In the rows, 128 means zero.
One turn moves every row onto another: examples first, then more rows asked
Z_974: [101 156 117 127 120 110 122 177 139 152 129 136 114 107 127 149 132 143
 108  95 135 146 130 140 135 124 122]
Z_948: [106 162 112 127 100 128  99 165 141 141 128 140 114 111 131 141 131 139
  95  91 148 145 140 126 138 118 134]
Z_460: [147 161 130 144 140 145 108 151 130 150 157 124 130 112 123 137 154 126
  88 148 125 146 122 120 134 127 109]
Z_534: [147 164 127 125 120 137 112 130 138 140 145 106 135 108 127 131 165 123
  91 129 127 165 125 125 157 136 116]
Z_155: [128 137 117 136  96 121 147 169 135 127 118 136 128 116 138 142 155 131
 112 101 140 128 146 145 145 140 132]
Z_9: [115 153 108 146  85 132 123 161 127 135 117 140 121 101 112 125 138 133
  80  94 155 128 138 143 132 120  99]
Z_201: [160 160 126 145 128 146 114 138 128 156 144 124 133 107 130 128 146 118
  90 146 121 144 119 128 142 119 111]
Z_249: [161 165 130 137 116 141 118 133 128 146 139 116 134 107 129 129 155 119
  96 141 116 164 127 126 149 124 112]
Z_563: [117 137 124 151  91 127 116 164 120 147 127 133 123  93 107 127 140 148
  80 106 143 128 149 148 141 132  89]
Z_514: [153 152 119 138 136 146 115 135 134 155 152 122 131 107 127 122 151 121
  79 134 136 131 116 129 143 127 110]
Z_275: [140 130 133 133 103 116 132 166 137 135 120 121 130 106 137 138 143 144
 101  91 132 140 171 147 141 137 122]
Z_676: [106 146 112 153  79 128 127 168 124 130 123 146 122 103 114 133 159 138
  99 111 148 130 131 145 147 138 104]
Z_134: [163 161 132 141 110 152 111 141 124 148 146 123 131  96 132 134 160 119
  93 148 117 149 131 130 138 122 105]
Z_109: [124 148 128 124 100 115 144 177 134 133 121 125 122  97 132 151 153 137
 112  95 130 144 152 152 129 129 112]
Z_312: [158 157 133 132 109 157 104 143 130 142 152 119 130  91 134 136 177 122
  90 140 130 136 137 133 136 132 107]
Z_976: [153 161 137 146 119 147 118 149 124 138 148 117 132 103 116 136 170 124
  88 149 122 151 132 127 134 132  94]
Z_500: [109 146 125 136 115 118  96 169 138 158 135 137 116 109 127 141 124 156
  97  99 139 144 147 129 149 130 130]
Z_832: [138 144 118 126  90 130 133 167 137 123 115 129 124 107 141 138 147 128
  97  88 143 133 161 144 125 125 127]
Z_456: [157 161 135 135 133 138 126 145 135 136 144 111 138 116 125 138 162 120
  94 142 119 162 132 124 139 132 113]
Z_404: [108 149 118 141 101 124 131 179 123 148 126 140 114  90 112 141 144 140
  94 102 139 126 133 151 125 123  91]
Z_402: [103 150 114 140 102 127 110 176 138 142 136 151 116 113 133 146 147 141
 111 110 146 128 133 129 146 134 140]

Z_500 -> Z_563
Z_948 -> Z_9
Z_404 -> Z_109
Now find these:
Z_976 -> Z_456
Z_514 -> Z_312
Z_201 -> Z_134
Z_155 -> Z_402

One turn moves every row onto another: examples first, then more rows asked
Z_67: [131 127 134 123 140 102 157 130 138 118 122 116 104 119 151 127 127 134
 107 119 126 109 120 129 116  99 107 137 128  84 123 120 122 129 134 109
 119 146 152 130 139 123]
Z_517: [143 137 111 139 134 121 121 121 146 133 143 135 150 125 115 136 121 161
 126 139 133 147 137 142 116 119 121 126 137 115 152 138 136 155 133 126
 126 127 125 131 146 130]
Z_463: [137 138 126 146 163  94 126 134 114 125 151  93 132 143 126 122 135 138
 124 144 124 132 154 125 132 129 121 132 145 118 125 127 156 119 146 131
 101 123 126 134 133 140]
Z_738: [127 141 124 149 159 115 144 125 122 115 135  97 118 130 135 126 136 121
 124 136 105 128 152 134 139 114 106 130 152 115 130 120 159 126 145 126
 109 125 130 121 149 157]
Z_845: [119 133 127 131 131  87 165 129 134 129 135 114 103 130 151 146 122 136
  90 131 113 119 118 131 126 111 106 127 127 109 127 119 109 140 132 108
 107 148 147 132 144 134]
Z_654: [140 141 101 139 134 124 119 122 147 127 138 133 147 126 118 135 117 153
 130 137 129 147 135 142 112 119 110 129 136 112 151 140 139 157 130 127
 131 129 128 132 148 134]
Z_117: [138 137 105 139 134 133 125 118 148 128 138 135 142 123 122 142 118 154
 135 136 122 145 134 144 117 116 108 129 140 118 152 137 140 160 136 126
 129 129 129 126 151 140]
Z_136: [106 117 131 140 133 133 110 119 104 128 146 114 120 139 129 144 128 135
 137 134 111 138 141 124 132 139 104 145 131 138 144 150 141 129 112 112
 126 109 116 121 135 129]
Z_628: [122 131 122 130 133  89 172 126 133 131 137 109 106 126 146 143 124 136
  94 130 115 117 118 129 125 113 105 125 128 104 132 120 105 140 133 107
 114 148 145 131 142 136]
Z_755: [104 124 126 143 128 126 116 120 104 123 143 116 122 133 123 137 129 125
 124 134 112 137 145 128 133 135 108 141 128 134 152 148 138 129 101 106
 129 108 112 125 142 127]
Z_998: [134 123 144 131 123 106 135 123 127 140 117 123 113 122 125 147 125 129
 150 136 114 150 121 122 101 113 146 159 138 126 123 104 129 120 128  95
 102 133 121 127 137 113]
Z_837: [119 139 113 138 119  96 129 131 130 132 121 114 110 132 132 150 112 112
 150 138 101 154 118 119  94 122 115 161 130 133 125 111 129 127 117  99
 111 139 126 134 144 125]
Z_467: [118 124 132 142 116 120 127 136 133 136 139 137  95 139 129 141 140 109
 105 133 101 133 137 119 123 127 137 145 120 131 138 132 149 153 120 121
 118 154 105 142 119 125]
Z_498: [135 124 129 122 142 105 162 127 137 122 124 111 107 118 145 126 128 137
 112 120 129 109 119 125 115 103 106 136 131  82 127 120 118 130 137 109
 123 147 148 129 135 125]
Z_602: [128 136 126 136 118  88 132 132 127 133 119 119 117 124 121 138 120 114
 137 138 115 152 123 122  95 116 138 158 129 121 129 108 126 120 112  94
 108 135 121 136 143 111]
Z_128: [121 121 128 140 120 121 114 139 133 139 142 132  98 146 133 142 136 116
 118 132 106 133 134 112 116 133 130 150 118 132 130 136 155 152 126 126
 118 155 109 146 111 122]
Z_198: [125 124 130 127 139  83 145 132 130 140 148 107 107 147 153 153 116 157
 108 133 124 121 114 119 117 128 105 132 125 119 115 128 113 138 145 119
 102 151 149 138 127 129]
Z_838: [125 118 133 136 123 134 115 137 137 133 133 136  96 138 134 135 139 113
 127 125 107 128 134 113 115 124 130 154 121 120 128 134 161 148 129 126
 124 154 111 141 111 121]
Z_18: [122 121 137 138 119 134 128 133 137 131 129 140  94 130 132 134 144 106
 113 127 103 128 137 120 123 117 137 149 123 120 136 128 156 149 123 120
 123 152 108 138 119 124]
Z_922: [114 110 141 136 137 141 110 116 104 126 140 118 123 131 125 137 133 138
 140 130 119 133 144 125 130 131 114 148 135 128 144 147 145 125 115 110
 127 106 115 119 133 122]
Z_860: [111 118 138 140 131 133 117 119 105 122 138 121 124 126 121 130 135 128
 127 130 119 134 149 129 132 127 118 144 132 123 151 145 141 123 104 105
 130 106 112 121 139 119]
Z_291: [126 125 132 133 123 113 132 122 129 139 120 119 105 130 136 159 118 126
 161 135 101 150 115 118  99 119 124 161 139 137 118 106 132 128 134 102
 105 136 127 124 140 127]
Z_213: [138 118 136 120 147  98 136 134 134 132 133 109 109 136 154 134 122 154
 125 122 136 112 116 116 107 115 106 143 127  93 111 127 126 128 147 119
 113 148 152 136 122 117]
Z_766: [142 134 115 138 134 130 127 116 147 134 140 138 144 124 118 143 121 162
 129 139 127 146 134 143 120 118 120 125 141 120 151 136 136 159 138 126
 124 126 126 125 149 137]
Z_279: [134 142 116 146 164 106 127 134 120 114 138  93 125 135 132 114 134 124
 132 135 119 127 154 127 127 120 105 137 145 104 126 127 164 119 142 129
 114 126 131 130 139 144]
Z_406: [130 137 133 149 157 103 144 124 116 128 147  97 124 138 129 135 139 136
 116 145 111 133 153 132 144 124 122 124 152 128 129 120 151 126 149 126
  97 123 124 125 143 152]
Z_377: [127 123 122 127 139  84 152 129 128 142 150 102 111 144 148 153 118 155
 111 134 124 121 112 116 117 131 103 128 126 116 120 128 109 139 145 118
 106 151 146 135 126 133]
Z_969: [140 117 130 119 148 100 142 131 132 135 137 105 112 135 149 135 123 157
 129 123 136 112 115 113 108 120 103 141 128  93 115 127 122 130 150 119
 117 149 150 134 120 121]

Z_654 -> Z_517
Z_838 -> Z_128
Z_738 -> Z_279
Now find these:
Z_198 -> Z_845
Z_602 -> Z_998
Z_922 -> Z_136
Z_969 -> Z_377

